In the rows, zero is written as 128.
Each named move below is a turn or a mirror, shown by a few rows before and after it. Which moves, in which order, take the first row of each later pair to the second? The first pair is answered.
bufo (before => after):
[ 66 152 153 128 114 128 146 149 118 145 169 118 111 128 126 111 123 145
 117 161 127 111 152 118 113 116 148 113 127 126] => [ 89 137 105 121  96 126 132 125 115 122 158  96  96 109 120 121 113 135
 105 139 160 118 130 100 110 115 116 105 124 145]
[111 126 155  94 126 142 145 157 124 152 201 112 118 151 144 174 134 139
 131 129 144 135 158 134 116 115 145 138 121 130] => [128 121 121  88 107 137 146 141 128 130 183  98  96 138 138 179 119 129
 126 101 175 123 141 121 112 108 116 126 118 150]
[139 117 114 135  99 115 115  87  87 108 130 109  72  79 117 156  93 120
 146  97 149 134 108  85 111 112 113 139 111 152] => [103 133 200 152 143 118 110 124 101 160 154 149 119 110 135 137 116 150
 158 157  82 145 144 121 111 119 170 165 102 105]
vuno (before => after):
[108 133 107 137 105 120 148 124 159 155  90 115 134 126 128 131 145 133
 136 135 125  97 137 160 113 132 122 152 154 114] => [112 143 133 126 109 121 150 132 162 163 116 130 135 136 126 134 150 141
 139 140 122 101 143 161 120 132 127 156 147 104]
[151 142 121  87 119 137 155 134 152 175  90 133  97 156 110 118 115 112
 107 162 163 119 151 147 118 155 105 100 183 156] => [100 124 168 145 158 148 127 153 126 181 124 157 135 139 135 118 133 136
 130 199  94 139 158 160 129 149 178 124 138 133]
[139 150 148 119 124 128 121 139 152 162 151 123 126 142 126 125 145 133
 127 131 121 135 131 126 131 134 134 151 121 119] => [115 122 100 146 136 141 105 139 132 136 108 104 128 130 147 127 129 119
 123 114  98 121 122 142 124 127 134 153 118 119]
funud (before => after):
[127 147 119  97  98 107 137 110 117  90 135 112  88 110 116 137 119 171
 159 124 152 140 108 107 147 133  97  98 104 161] => [109 161 133 100 106 112 158 137 120 131 131 133  94 130 125 120 118 186
 164 158 150 131 139 141 146 145 105  88 139 163]
[113  96  77 145 135 160 108 142 119  94  57 100 113 115 155 120 107  97
 103 115 118 117 129 153 132 139  88 108 150 146] => [139  95  78 129 118 148  98 117 118  74  85  87 103 100 138 135 106 100
 110  87 146 125 107 114 134 134  76 107 120 159]
[142 150 152 142 121 111  96 117 143  77 169 171 134 130 105 160 177  98
 112  81  79 134 100 117 149 120 124 166 103 151] => [157 172 167 120 105  89 118 119 149 107 193 170 119 138  92 165 170 123
 125 104 110 135 117 102 156 135 119 145 107 157]
[177 159 123  90  95 123 118 100 142 110 128 124 124 143 102 151 116 108
 127  90 163 121 119 114 121 122  88 141 113 142] => [174 174 140  82  97 125 146 121 151 152 137 134 123 156 111 138 114 126
 128 122 169 104 144 129 119 135  98 129 141 144]
Now pairs of rows:
Between the rows of a pair lie 2 to 3 moves.
[143 119 106 142 128 136  91 125 112  87 143 114 136 104 132 138 129 107
 117 115 125 141  97 124 121 123 137 115  87 110] => [145 158 141 115 127 135 135 165 139 150 145 137 127 152 135 119 136 120
 111 162 139 117 144 152 120 151 132 101 147 114] -> vuno funud funud
[116 113 205 136 197 106  73 164 166 144 108 153 138 109 135 139 176 155
 134 113  85 134 123 152 156  76 173 166 127  69] => [170 149 162  65 136  77 132 145 170 170 114 120  65 122 128 147 139 177
 138 128 208 109 139 113 149 109 118  98 193 153] -> bufo funud funud
[152 159 145 129 125 118 127 133 142 154 197 149 104 159 150  89 144 118
 109 115 141 102 166 144 124 107 150 100 142 128] => [119 110  87 164 139 133 110 127 116 111 159 128  95 135 169  92 120  96
  97  92 120  99 151 158 110 105 146 104 136 144] -> vuno bufo
[115 140 149  96 102 138 137 148 176 125 178 134 119 155 118 136 134 149
 174 144 164 118 108  98 161 150 165 142  97 146] => [109 137  90 107  97 151 155 156 179 121 123 108  97 157 143 126 123 126
 155 148 181  89 120 124 148 156 134 126 157 169] -> funud bufo funud
[151 136  87  87  88 137  95 101  97  86 135  99  72 118 165 157  93 107
 139 104 188 106 108 114 116 117 110 132 159 173] => [130 128 106 120  97 138  88 100  82  78 156  98  85 103 178 164  84 128
 153 123 169 121 108 100 116 115 146 130 125 178] -> vuno vuno funud
[147  95 165 123 145 123  99 116 168  76 146 116 155 156  97 146 142 142
 157 113 111 130  96 131 135 120 151 177  93  98] => [140  99 162 127 152 134 106 128 174  94 130 129 159 165 110 131 149 142
 157 124  99 129 105 158 135 126 154 179 113  93] -> vuno bufo
[165 127 108 115 109 148 139  97 145 141 125 117 122 127 127  94 122  90
 106  87 137 116 101 136 120 132  95 142 153 132] => [176 150 155 106 107 135 150 110 161 159 164 131 127 143 114  92 138 109
 117 111 144 122 111 125 127 143 117 143 133 122] -> vuno vuno vuno
[130 107 126 158 118 133  93 101 131 120 141 133 146 102 148 156 113 106
 117  77 112 164 119 147 124 111 128 136  94 103] => [123 105 116 150 129 139  98 112 134 126 116 139 153 114 151 149 119  97
 109  78 109 156 120 165 121 110 125 139 125  97] -> vuno bufo vuno
[176 169 129  60  88 116 151 134 172 159 144 123  98 158  99 142 130 126
 105 110 191 120 151 115 141 147  83 106 162 126] => [113 107 117 131 147 147 100 157 164 123  82 137 158 158 133 127 164  86
  89  93  75 123 140 174 135 115 109 166 142  60] -> bufo funud funud
[106 105  94 170 144 147 114 131 113 102  92 125 120 118 159 127 114 115
 139 134 105 114 116 144 123 121 129 129 126 132] => [145 157 160 107 118 116 148 142 139 161 146 138 116 146 130 120 122 150
 147 158 148 121 136 116 131 134 119 104 143 141] -> funud vuno funud
[152 138 137 110  96 105 164 126 126 149 160 119  86 132 140 125 113 152
 141 152 186 133 140  89 126 153 119 111 142 163] => [ 99 120 129 152 142 129 160 162 116 160 116 125 104 145 171 103 120 145
 136 180 128 127 161 145 119 153 140 128 173 145] -> funud vuno
[107 127 151 135 113 119 122 136 128 126 157 148 114 105 131 146 127 130
 136 136 187 127 131 106 132 128 124 103 114 175] => [ 73 106 152 176 139 138 116 164 126 122 125 163 138 110 147 128 142 119
 123 138 128 120 144 145 133 127 144 129 124 151] -> bufo funud funud
[ 82 124 133 118 146 127 122 115 148 125  51 148 140 122 154 108 125 108
 109 135 110 119 120 164 144  95 140 146 126 112] => [128 161 164  72 112  90 144  93 156 143 117 147 114 116 130 122 109 140
 129 145 175 123 125 110 156 107 133 118 113 140] -> funud funud funud
[134  92  76 127 114 119 102 106 106  87 147  85 103  89 121 159  99 124
 116  95 141 140  94  63 134 106 112 115  83 131] => [155 152 179  79 123 102 140 145 154 181 197 139 132 142  98 134 136 161
 123 148 133 141 137  77 149 122 126 121 109  97] -> bufo vuno vuno
[108 131 114 158 151 123 112 123 119 105  96 126 130 116 152 126 125 125
 121 113 114 112 123 122 111 121 136 123 118 152] => [143 158 125 108 131 106 133 124 149 128 104 128 118 129 126 130 131 122
 108 106 153 108 124 115 115 123 107 115 148 153] -> bufo vuno
[103 101 165 164 144 144 103 137 123 107 120 145 151 125 131 126 151 133
 143 134  71 104 124 166 129 130 163 144 123  97] => [183 139 143  83  85 110 136 115 139 108 132 123 112 128  95 142 131 127
 137 105 172 104 116 117 132 128  96 104 142 128] -> funud vuno funud
[153 171 156 134 146 110 145 147 104 134 183 105 126 101 130 114 116 157
 135 142 102 130 124 130 150 165 144 101 151 135] => [127 141 127 170 166 126 116 151 101 117 142 107 145 102 145 113 130 132
 122 122  62 127 123 163 149 143 148 124 151 121] -> funud funud
[ 64 109 140 141 140 149 137 174 143 143 108 119 140 137 140 116 124 133
 121 157  69  91 136 147 129 108 140 131 144 112] => [ 97 137 128  98 114 132 150 174 160 160  92 117 119 151 123 111 130 114
 113 146 110  82 142 143 132 117  98 117 180 120] -> vuno bufo
